In the data rows, the value 128 means zero.
Here are some numbered points:
90 167 129 140 157 123 113 108 120 107 178 133 182 104 131 139 77 120 137 120 152 126 97 78 106 113 133 139 121 73 92 105 0
103 229 137 255 47 62 87 142 249 165 207 46 94 53 255 131 130 160 85 182 94 97 206 186 176 234 0 242 72 0 0 80 1
110 93 151 180 159 153 172 63 170 122 160 141 80 155 140 70 29 152 102 86 117 101 109 143 136 43 85 67 231 112 112 149 2
133 137 135 151 134 139 132 124 140 121 128 129 127 120 136 122 118 103 163 138 116 140 146 146 120 157 140 135 140 123 119 121 3
106 123 101 83 162 120 152 117 99 106 155 144 83 190 85 117 127 171 143 130 149 117 120 122 128 62 151 116 150 110 101 183 4
134 112 94 157 152 142 107 58 136 94 130 106 155 59 161 122 88 88 94 143 177 162 130 97 93 134 157 166 111 126 172 65 5
106 103 156 108 121 143 188 159 91 152 124 129 128 142 167 138 153 128 161 89 133 142 156 139 221 117 101 108 148 93 107 180 6
171 42 147 127 130 106 109 143 93 126 99 141 127 122 188 176 176 112 113 147 102 168 127 104 146 146 132 137 102 118 121 169 7
136 95 91 123 140 101 122 156 87 154 133 136 88 117 120 119 119 99 156 138 112 110 140 129 103 131 169 129 132 121 138 162 8
96 174 142 123 152 125 141 121 166 153 152 135 112 134 92 109 97 132 105 125 127 62 132 103 132 77 83 114 150 170 130 108 9
115 108 126 114 136 108 85 130 105 159 125 114 131 107 103 188 176 108 114 124 146 85 71 82 128 123 119 107 67 191 118 116 10
60 109 137 218 156 167 66 39 150 173 126 111 163 86 71 186 175 63 11 213 141 108 37 116 141 114 149 107 90 110 86 72 11
166 137 94 92 132 124 157 155 113 154 128 143 115 121 117 146 173 124 161 109 116 141 136 129 123 143 122 123 113 144 119 163 12
126 87 127 137 79 153 115 132 111 130 142 125 126 130 131 127 130 141 116 141 124 125 145 135 117 137 111 181 193 114 138 82 13
146 135 135 130 110 145 89 142 140 150 137 109 155 148 172 88 112 117 99 115 175 161 142 136 133 150 109 158 108 134 168 93 14
141 92 109 139 140 108 120 120 133 117 107 101 105 126 98 98 125 134 118 116 127 142 129 162 111 120 165 111 93 129 161 136 15
160 124 130 103 112 126 82 125 136 137 103 100 158 130 124 79 151 79 95 128 228 213 144 140 40 182 183 91 140 200 167 79 16
171 112 131 132 131 133 139 131 130 137 118 127 97 121 123 81 124 133 117 185 136 115 168 136 135 151 131 127 140 121 167 140 17
124 131 71 188 140 148 165 103 131 106 146 159 147 112 151 90 62 130 122 118 87 110 113 181 127 123 160 170 183 89 109 127 18
164 132 108 80 70 92 116 150 89 118 88 139 161 174 133 104 113 192 144 132 147 102 150 169 151 108 69 133 130 69 126 151 19
98 172 136 151 125 133 90 115 162 127 113 109 134 114 117 124 109 125 131 128 123 79 134 118 134 139 110 132 95 101 130 124 20
108 164 113 78 152 151 137 137 154 109 115 107 81 185 102 67 96 172 140 101 132 145 120 156 127 96 113 96 100 123 107 164 21
72 97 151 195 83 118 107 93 169 158 105 109 176 132 117 184 128 93 82 166 126 144 131 189 152 187 92 109 118 90 89 131 22
68 235 150 7 173 39 78 165 213 103 82 167 68 183 45 100 174 104 141 95 146 6 129 61 61 32 152 111 45 216 149 99 23
82 153 158 123 132 187 122 128 102 143 116 107 97 105 112 184 152 148 163 112 146 52 89 115 174 100 30 68 44 146 126 158 24
141 133 145 192 121 102 119 87 180 124 161 167 134 152 94 111 124 154 29 196 55 106 140 129 86 70 105 149 226 181 151 41 25
86 87 112 166 92 120 114 107 138 114 127 111 149 98 97 161 170 66 108 159 133 181 114 74 138 163 178 155 111 128 121 95 26
113 139 106 144 125 172 76 96 98 195 188 87 167 169 155 130 106 56 44 71 210 180 70 117 129 175 143 99 66 190 141 116 27
97 127 129 139 126 116 115 99 147 128 137 119 141 129 132 141 151 142 145 144 144 105 114 133 130 155 100 131 95 116 111 118 28
234 137 81 154 102 98 142 125 124 210 118 179 58 79 209 131 75 179 147 128 99 182 114 129 138 194 95 125 190 118 96 108 29
47 94 131 162 122 149 121 101 116 85 81 87 91 158 35 132 163 118 177 138 124 156 113 144 102 148 121 107 125 159 134 200 30
120 154 167 85 92 130 132 168 174 119 107 152 111 183 38 138 162 127 113 116 135 121 180 105 132 77 140 101 160 133 119 138 31
New points follow, each followed by the numbers of its three nearest points above by angle, nearest first.
183 128 159 206 129 183 183 92 144 143 145 141 101 93 123 142 64 163 119 149 73 118 131 134 114 166 64 134 178 136 91 105 29 2 25
135 66 136 133 137 125 143 116 77 119 108 137 112 105 150 133 146 115 149 116 141 128 109 115 129 133 140 123 110 123 132 140 7 8 6
77 115 130 115 105 116 135 107 104 130 115 98 179 147 87 144 164 137 171 122 143 126 145 116 155 92 163 127 83 88 164 144 30 26 6
119 151 120 92 140 100 125 156 142 142 127 136 124 138 131 133 165 124 157 100 119 65 104 68 119 123 153 68 110 120 138 119 23 10 24
156 125 166 161 111 170 123 101 232 126 108 131 126 157 90 136 117 133 56 151 134 124 151 102 132 123 100 109 161 171 160 104 25 9 31
114 143 100 120 147 143 133 147 141 130 161 147 149 133 92 142 142 124 124 143 110 125 125 116 88 145 162 119 112 152 155 102 23 16 26
124 133 135 120 124 118 112 112 144 99 157 124 108 141 149 128 115 145 98 117 136 140 125 90 155 120 118 141 134 101 108 138 0 1 2
103 154 136 132 132 149 147 173 108 127 134 118 140 123 151 129 120 132 178 105 100 122 155 116 155 146 101 141 127 121 88 153 6 1 3
137 157 90 120 154 132 129 129 174 132 144 132 103 115 71 131 171 126 143 181 100 135 129 125 105 116 214 105 91 151 136 82 23 15 26
137 143 136 121 142 147 112 131 151 138 143 167 140 120 138 115 120 134 137 147 115 148 148 115 93 148 158 132 118 173 121 99 16 3 25
153 139 137 115 120 112 130 159 114 149 102 132 137 146 154 114 119 144 132 118 131 123 144 155 132 126 106 152 126 104 105 131 19 6 29
106 142 110 55 156 100 135 166 145 145 172 138 108 142 104 152 183 138 171 83 129 81 96 44 141 117 147 109 86 143 106 124 23 10 12
125 123 159 131 123 165 131 141 133 121 111 99 125 110 118 102 89 123 106 122 136 144 141 166 170 149 116 140 148 114 87 125 22 1 6
160 142 128 41 134 74 108 150 149 142 121 104 151 140 153 98 141 154 129 115 164 90 130 145 133 112 133 101 8 165 191 133 23 15 10
153 140 117 70 101 117 98 158 132 87 107 150 101 154 127 89 118 135 182 87 139 153 148 125 72 142 202 140 127 173 129 137 16 23 8
131 97 121 137 120 139 119 111 123 122 122 147 128 147 138 133 137 134 114 133 145 123 129 163 143 137 143 146 150 113 130 114 13 18 22
109 135 158 127 126 126 135 145 111 146 157 126 130 141 146 130 130 136 149 101 122 106 120 134 158 132 120 115 134 125 108 155 6 24 4
